In the rows, 128 means zero.
A single turn carries every row of the set below to another of its rows. Some are shown first; where does it send the rows asked next?
N: [110 105 164 133 121 113 120 163 155 148 106 163 145 172 139  85 137 104
 136 154 157 147 129]
J: [113 104 142 149  88 141 142 135 124  95 126 124 163 143 114 128  94 110
 122 177 117 109 119]
U: [125 141 111 168 139 143 123 150 114 134  67  97 122 133 128  99 168 140
 146 144 120 158 155]
K: [155 140 141 134 122 144 123 113 118 108 152 155 149 100 101 138 140 126
 122 136 149 104 112]
T: [161 139 140 130 137 131 140 132 130 106 166 132 154 108  98 150 146 128
 119 136 134 108 106]
W: [110 106 129 101 127 124 173 120 114 175 143 104 136 127 144 124 127 132
 103 181  95 142 128]
S: [131 130 122 166  94 108 103 181 112 110 141 116 110 134 149  99 150 142
 158 150 132 125 111]
E: [119 109 165 138 129 107 115 150 156 142  93 166 135 168 144  89 133 116
 140 174 159 146 142]
Y: [128  97 141 111 153 151 167 155 135 108  70 128 127 158 139 126 134 111
 108 178 149 149 153]
D: [120 157 119 162 151 144 126 154 114 115  85  91 114 123 121  96 148 149
 156 135 119 157 152]
C: [114 103 156 125 131  98 122 149 156 141 101 166 140 175 148  91 139 101
 140 142 150 152 135]
X: [111 112 130 109 136 108 167 111 114 172 148  92 136 129 151 129 132 135
 115 175  96 136 138]
V: [108 103 139 108 133 118 172 132 130 168 148 100 125 111 150 125 139 132
 103 181  90 124 127]
P: [107  97 125 101 134 114 163 107 127 159 151  93 126 128 143 128 128 127
  95 174 116 118 124]
M: [162 123 111 112 142 119 151 145 104 134 134 138 102 112 169 140 180 145
 115 175 131 134 141]
H: [149 138 139 131 135 135 134 113 133 100 150 158 149 103  98 140 136 121
 124 128 137 102 117]
F: [156 136 143 123 131 133 123 111 115  98 152 139 140 114  95 154 130 116
 128 141 148 108 111]
G: [128 147 119 147 143 149 127 155 103 119  80  88 106 121 119  96 152 149
 149 136 128 167 143]
L: [119 147 115 149 132 147 118 161 105 115  77 101 111 126 126 106 155 136
 152 134 103 170 143]
B: [115 117 143 129 122 109 106 157 157 126  97 169 144 177 139  87 129 127
 136 152 145 163 133]

V turns into L
U turns into T
Y turns into M
Where do these go?
G turns into K
C turns into X

A single turn carries every row of the set below to another of its rows. Some are shown first; where does it send the rows asked next?
baris: [138 164 155  98 127  92  78 103 142 145 135 150 164 143 128 103 184  48
 135  96 114 134]
peb: [124 163 138 124 144  84 125  96 138 116 149 119 101 183  94  41 160  73
 128  84 107 117]
Misi: [124 148 132 110 131  80  81 103 145 123 137 145 146 145 122 113 186  60
 144  77 113 143]
namu: [111 161 179 119 128 103  65  87 147 142 123 140 130 137  53 104 125 125
 127 127  75 114]
sigor: [138 189 174  99 111 125 125 125 112 118 142  74 123 160 116  83 153  92
 139 145  89 126]
vif: [108 160 150 108 127  83 127  92 145 110 140 129 100 189  99  37 152  79
 120  83 102 120]
kare: [134 185 150 128 109 139  80  72 135 127 126  58 110 147  86  88 143 120
 150 137  96 162]
gos: [152 157 168 123 127 120  40  83 108 111 130  96  87 166 109  76 145 117
 154  95 135 144]
fese: [129 173 159 110 154  95 106  99 168  99 101 141 156 174  67  86 156 132
 142  85 124 126]
Bedo: [130 161 151 151 127 129 111  52 127 102 108 100 135 144 107 100 199 105
  99 117 120 126]
sifu: [102 182 101 116 162 112  57  78 134 129 148 148 104 158  97  99 144  91
 137 117 104 129]
dun: [151 156 162 125 102 154  75  59 149 103 108  99 129 151  98  96 187 129
 134 122  81 168]
depu: [106 167 192  87 113  95  97  99 160 122 118 160 132 155  84 125 131 106
 138 116  69 119]
beput: [107 178 187  86 115  88 115  86 157 106 138 169 145 153 112 114 135  92
 143 119  78 116]
kogug: [108 165 128 104 160 132  52  59 162 141 119 144 102 142  80 105 176  91
 132 116 123 145]
barel: [107 202 109 115 164 109  85  92 126 121 164 152 118 162  96  84 140  95
 160 113 103 127]
Fipa: [124 178 163  87 126 149 136  82 139 128 132 100 142 142 142  76 201  84
 111 110  97 148]
rugo: [151 173 186 130 101 149 112  60 142 132 119  77 119 152 131  62 167 108
 139 125  87 129]
lotan: [136 177 186  75 119 138  53  84 122 142 131 113 135 121 116 100 129 121
 145  92 111 175]
gemuf: [121 207 117 100 141 112 105 117 106 119 164 128 125 159 107  95 132  82
 149 126  83 132]
fofu: [131 184 180  70 120 136  57  86 123 138 134 119 141 133 118 100 132 133
 144  83 100 179]
mabu: [139 170 182 101  97 155  91  62  90 124 127 127 123 180 105  62 134 132
 147 101 115 116]
Pevat: [134 172 146 108 157 101 121  89 162  92 108 140 147 187  67  77 146 135
 132  99 113 122]
gifo: [127 138 202 108 101 129  66  50 124 115 129 131 140 142 101  70 161 129
 111  70 101 153]
gepos: [108 157 138 133 139  97 133  67 137 111 135 110 113 165  97  54 170  69
 107  88 125 120]
pide: [131 147 202 100  96 134  66  54 122 119 118 129 133 133  98  76 152 126
 104  73 103 159]
mepil: [153 149 169 119 121 135  45  78 102 117 128 103  85 162  99  68 146 115
 151  98 132 146]
navil: [128 185 174  98  92 166  84  86 137 127 148  84 138 129 107  87 168 109
 149 123  62 145]
Rupub: [139 164 159 125 171 100 113 107 156 100 113 129 134 170  70  86 137 146
 144 110  90 142]
Pesu: [144 197 153 127  99 138  74  63 139 117 126  74 121 130 125  80 184  89
 106 103  92 160]
gis: [133 171 160 103 154 108  95  79 172 103  93 141 152 182  78  65 162 121
 110  98 132 116]
Maz: [111 163 193  86 117  92 132  88 165 108 133 158 148 153  96 111 147  94
 138 104  75 116]
mema: [118 184 155 128 153 125  75  85 149  88 131  95  96 131  78 116 186 116
 121 123  95 165]
Nule: [116 169 186  72 114 118 150  84 154 106 127 151 148 161 119 101 161  79
 136 118  88 124]
Vel: [137 180 174  89 130 116  76 130 136 145 145 125  84 170  94  53 141  85
 141 123  72 112]
zizoz: [148 163 165  79 115 104 100  98 140 176 115 142 149 154 141  76 160  69
 114 110  92 141]
rilu: [120 191 187  88 111 129  68  51 121 131 145 110  92 135 136  87 151  76
 140  90 134 153]
nufa: [124 152 145 124 150  97  69 100 155  92 139 136 139 123  99 128 196  78
 133  87 100 142]
buzed: [105 195 105 106 152 104  93  89 127 120 169 142 110 156 101 105 142  75
 155 115  98 127]
zogib: [118 168 157 107 132  99 117 111 132 146 141 125  94 191  85  34 148  76
 133  93  95 120]
zek: [141 174 144  96 114 122  84  76 142 121  87 129 139 178  84  68 180  85
  91 101 142 108]
Nos: [126 155 166 124 135 126 106 104 122 124 145 107 130 145  85 101 152 139
 143 145  51 165]
bib: [132 183 182  94 113 139  63  53 113 135 137 113  85 134 140  86 145  80
 138  97 133 149]
kav: [142 167 187  96 101 163  83  67  96 122 124 124 123 166 103  54 133 135
 135  98 112 119]
ginur: [137 162 139 102 142  83  83 104 154 113 139 149 160 137 121 124 183  68
 138  87 104 144]

gepos turns into Rupub
kogug turns into Vel
baris turns into sifu
Where do these go?
mema turns into sigor
Maz turns into ginur
navil turns into Pesu
fofu turns into rilu
mepil turns into kav
vif turns into fese

A single turn carries every row of the set below to another of its rows. Some are shown first; where does it send the rows asked next?
Tir: [146 132 137 163  79 133 117 141 102  93  95 164 179 142]
vaken: [ 99 109 139 103 117 138 113 152 117  76 137 144 124 165]
luv: [ 96  85 110 167 118 173  98 139 138  92 135 151 180 102]
lomo: [118 102 108 156 121 147  85 161 127 114 145 128 150  82]
vibu: [115  91 114 159 118 158  61 130 124 127 123 135 164 133]
Kipu: [103  92 109 181  85 157 135 150 140  90 129 183 104 122]
Mukuv: [122  71  96 142 115 154  93 145 152 137 135 158 151 109]
suba: [151 133 114 147  88 145 127 138 134  56  99 174 153 102]
nanep: [130 129 115 118 122 145  93 116 154  75 144 147 129 171]
mibo: [138  98 149 153 104 135 135 148 114 130 104 181 148 163]
Nel: [ 98  76 108 129  95 157  80 152 114 100 106 146 161 105]
koz: [ 95 108 139 132 104 135 149 161 124  85 156 157 172 163]
pupef: [150 131 130 163 135 157 125 131 152  71 127 170 115 113]
fota: [149 132  89 111  90 124 115 137 163  87 150 158 152 139]
ruma: [128 103  99 167  56 128 112 159 120 120 114 172 110 131]
Gabod: [132 145 116 140  90 114 129 162 129  92 164 138 180 138]
nali: [114 134 127 114  69 142 136 151 146  83 118 109 159 112]
neniv: [102 127 148 142  85 156 128 126 142 102 120 110 177 162]
kagi: [146 112 149 146 136 137 124 154 123 116 122 164  97 135]
seluf: [120 122 123 209  92 141 109 150 120 116 142 155 113 138]
kam: [120 124 122 135 100 162 147 123 189  91 142 126 150 126]
tafi: [126 136 140 126 111 144 116 136 158 117 138  98 118 139]
tate: [111 125 112 178  73 146  93 149 108  74 112 152 102 118]
fuv: [118 109 103 197  70 157 102 121 134  94 113 176 134 153]
Zivi: [109  96 136 103  86 148 139 140 157 126 115 128 136 157]

fota turns into koz
tafi turns into nali
Where do these go?
mibo turns into pupef
tate turns into ruma
Mukuv turns into luv

